One turn sends every row of this set to another row. A few are shown first. Where does it send the rows asked after them?
Q884: [ -8   0 -29  20 -15 -11  -1 -26   4  -8  14   1   0  19 -18  13 -15  -7
   7   9  -6 -13  -5 -20  -5  28 -11  24]
Q506: [ 22  10  13  17 -22  -7  -2 -12   1 -10  -1 -28  14  -4   1   8   4  -1
  15  -7   7  -3 -24   1   9  -7 -16   9]
Q452: [-18 -23  -1 -20   4  25 -14 -12  18 -11   2   1 -11  -4  -7 -11 -18 -13
  15 -12  -6   5 -19  23   6  -9   4 -22]
Q182: [ 21 -14  -7 -11  22 -13   9  -9   7  11 -12 -26 -21  -4  -4 -14 -10  26
   7   5  -5   0  -7 -15  18   7  -9  -9]
Q545: [-21 -21 -14 -12   5   7 -22 -30   1   5   1  16 -22   5  -9 -11   0  17
  12  -3   4 -29 -31 -10  10   1   9 -25]
Q862: [ 11  -4   5  12 -33 -22   7  -2  13  19  10 -18  16   3 -11  16  -9 -20
   9 -16 -20 -19 -15  -6   0 -12  -7   9]
Q347: [-23 -22   7 -11  -1  10 -14 -15  -6 -14  12   3 -26   1  -7  -8   3  10
   5  -4  14   1 -22  10   0 -19   8 -23]
Q909: [-24   5 -21   0 -14 -18   3  -4  14   0  19 -24  -1   5  -4  23 -21 -32
 -11  -9  -1  -4  -6  -9   9  -5   7  12]
Q856: [ -6  -1 -11 -15  -2  23 -18 -30  28  -4  -3   9 -17  -9 -19  22   0 -17
   1 -14 -24 -14   4   7   5  -7  -8 -40]
Q833: [  8 -10 -14   1  25  22 -23 -43  16   8  11   9 -11   5 -23  13   3  -1
  11 -23  -7 -10 -14  -4  16   4 -30 -24]
Q831: [  7   1  10  12   8  10 -10 -34   6  -5  21  22 -17  -3 -24  11  20 -14
   5 -11  -2  -5   5   7  12  -2 -25 -33]
Q20: [-15  15 -20  12 -16 -17   0 -16  -3 -19  13 -10  -5   9 -11  22  -3 -17
 -10  11  20 -15   7 -15   4   1   0  11]
Q805: [-13   7   0  -4  -2   4 -10 -28  22   7  13  21 -20 -14 -12  10   9 -29
   0 -14 -20 -15  -1   5  23   3  -2 -43]
Q50: [ 12   7   9  15 -28 -14   6  -4  15   4   1  -8  23  -6  -4  -3 -13 -27
  20  -6 -14 -14 -16   6  14   8  -7   9]
Q962: [  8   0  -4  16 -23 -16  -6 -23   7   9  10 -29   0   5   4  16   0  12
  12 -14 -17  -1 -41 -19   3  10 -10  15]
Q63: [ 34 -12 -10  -1  10 -15  11 -16   8  14   2  -8 -25  -8  -4 -10  -3  12
   5   5 -18  10   7 -14  13  21 -27  -9]
Q221: [-11 -11 -16   5 -26 -19   7   1  10   6  15 -11  10  14 -20  18 -23 -27
   1  -5  -7 -20   1  -8  -9  -9   0  18]
Q226: [-14 -15  -4 -23 -13  24 -18 -20  19  -9 -15   7 -15 -10 -10   0  -6  -2
  12  -6 -18 -18 -13  13  -1 -11   8 -36]
Q338: [ 15  -3 -20  -4  27 -19  12 -16   8  10  -4  -8 -25   0 -16  -4  -6  10
  -3  13  -5 -10  18 -23  21  19 -13 -12]
Q273: [  6 -19 -23 -13   8 -21  11 -10   0   8   4 -10 -37  -2   0 -12 -10  19
  -5  14  -7   7   5 -21   7  15  -5  -6]

Q50 moves to Q805
Q182 moves to Q63
Where do these go?
Q545 moves to Q962
Q347 moves to Q506
Q856 moves to Q221

One turn sends every row of this set to another row. A few are shown first. Where does it send the rows asked after them?
Q284: [ -1  15  30  -5   3   2  27   8  -2 -38  -7  18  -1]
Q997: [ -9  -3  -2   0   8  -8  41   1   7   5 -19 -13  18]
Q925: [-20   2  22  10 -11   2  29 -18   7  -6   3  21  14]
Q801: [ -1  -2  14   4  22  -4   2   0  -7   8  -8 -29  18]
Q815: [ 11  19  34  -5   9  24  25  14   0 -30  21   6   0]
Q350: [ -3 -20   8  19  -6  -1   5  12  -6 -20 -15  -6  17]
Q176: [ 16   9  12   8  10  10  23  34   0  -4   0  -9 -26]
Q900: [  5  -7  26  11  -4   3  -1   9  -5 -31  13  -5  22]
Q463: [  2  -3  29  34   3  24  29  -1 -11  -4   1 -10  31]
Q641: [ -4  22  -8  -1  -2  15   1  16   5 -19  14  -3   9]
Q707: [  2  -2  27  27  -8  10  47   1  -4  -9  18 -20 -12]
Q688: [-11  17 -11   1   7   2  -1  18   9 -13  11  -1  -4]
Q277: [ -8  14  35  -8   6  12  48   1  -1  15  -4 -16  11]
Q460: [ -6   9  11  -2  15 -29  24  -2   8 -12 -16  -5  15]
Q650: [ 4 38 31 24  4  7 32 -4  8  0 13  2 -8]
Q732: [  2  -9  10  -5  12  -1  50   1  20   6  -6 -12 -11]
Q538: [  2   5  16  -7  29 -13  30   9  27 -15  -8  -4  -8]
Q964: [ -4  -3  16 -14   6   8  24  19  18 -15   9 -32  -8]
Q220: [  4  -3  27  33   7  19  46   1  -5   6 -19   0   3]
Q867: [-11 -12   1  29   7  11  11  17  23  10   4 -11   1]
Q742: [ -7  29  26  23  11   4  41  -7  12   0   9   8 -15]
Q733: [  5   8  10   9  37  28  14  12  -1 -25  11  -2  -7]
Q901: [  4   4  37   2   2 -11   9  -1 -20  -8  14  12  10]
Q116: [-17  -3  19  16   2  22  23  31  -2  -5  -1  -8  33]
Q968: [  1  -6  12  33  10  22   4  16  25   9   7 -10   7]
Q554: [ 20   8  20  18   6  26  30  20  -9   7  18 -20  -6]
Q793: [ -8   3  37   0  22  -1  26 -23  10 -29  -1 -12   6]
Q436: [ -8  -4  25  11 -17  14  25 -22   9  -8  12  15  17]

Q901 moves to Q733
Q463 moves to Q900
Where do these go?
Q925 moves to Q688
Q997 moves to Q460
Q436 moves to Q641
Q801 moves to Q793
Q350 moves to Q284

One turn sends every row of this set to another row. A few are shown first. Where does it send the rows asked after them?
Q73: [  9  16  -7   7  -8  12   7 -14  23  11  23  -3 -18 -32 -33 -43 -21  -5
  -1]
Q903: [  6 -10 -12  16 -14  18  25   5  10  20   5   2  -7 -11 -25 -41  -3   2
 -15]
Q200: [  2   2   1 -11 -20  21  14  21  19   1   1   1  13  14 -23 -39  19  37
  -6]
Q399: [  0  26  11 -23 -16   0 -12  -4  16   3  14  -8   5   4 -21 -16  24  44
  10]
Q762: [  4  31  -3  -8 -12  -6 -17 -28  21  13  28  -5 -13 -24 -29 -18  -1  21
  12]
Q217: [  7  -3  -5   4 -12  29  26  14  23   3   5   0  -2  -9 -29 -55  -9   6
 -11]
Q970: [ 14   8  -6  13 -17  -3   6 -18  10  25  14  -6 -14 -27 -30 -30 -13  -3
  -5]
Q558: [  5  19  -2   4  -3  15  11 -17  24   6  24  -3 -19 -31 -27 -41 -23  -5
  -1]
Q876: [ 11  10 -24 -17   4  36   6  15  -1  -6   8  -6  14  -3 -35 -23 -33  -1
  11]
Q598: [ 16  19  -3  -5 -17 -21 -11 -22  10  24  17  -7 -11 -10 -33 -15   0  24
   5]
Q580: [  6  17  -5   4 -14  23   9 -22  16  -4  35  -5  -6  11 -11  -1 -16   1
  36]
Q208: [  5   0  -2   0  -6  32  28  13  22  -3   9  -2  -3  -8 -27 -54 -12   8
 -13]
Q806: [  5  12 -21 -11  -9  29  21 -10  10 -11  23  -4   5   2 -33  -6 -38   0
  17]
Q423: [  2  35   5 -10  -9  -4 -13 -28  21  10  26  -8 -13 -24 -24 -16   0  18
  12]
Q540: [  9   8  -7 -13 -16 -11  -4   0  10  18  11   0  -3  15 -30 -17  19  46
   0]
Q705: [  3  -9 -14   0 -14  13  18  17  10  14   3   7  -1  16 -25 -33  17  33
 -11]
Q783: [ 19  18   5   1  -8  21  -7 -17  -1  -7  19  -6   4  16   0 -16  14   9
  39]
Q397: [ -1  22   3 -19 -20  -1 -12  -6  18   7  15  -3   6   5 -24 -16  24  47
   9]
Q17: [  3   5   7 -17 -14  23  14  22  16  -5   1  -4  11  13 -23 -39  16  38
  -6]
Q189: [ 21  15   5  -9  -2  20 -15 -11   5   1   9   0  21  18   4 -22  10  14
  33]
Q266: [ 27  15  -6 -15   0  28  -4  -4 -18 -16  -2  -5  20  10 -14 -32  11  12
  21]
Q250: [  3  12 -17  -2  -7  32   2  -7  12   0  36  -7   1  -3 -24  -4 -40   3
  19]
Q686: [ 22  12 -11 -22   7  29  -5  13  -5  -5  -8  -1  25  10 -18 -34  -1   6
  20]
Q936: [  9  15   1   3  -9  22 -11 -22  16   5  36  -4   6  10   1  -3 -14  12
  32]
Q522: [ 17  10 -22 -22   0  32  14   1 -10 -18   0  -5  20   2 -34 -25 -21   7
   8]

Q399 moves to Q208
Q200 moves to Q73
Where do these go?
Q876 moves to Q936
Q903 moves to Q598
Q580 moves to Q266

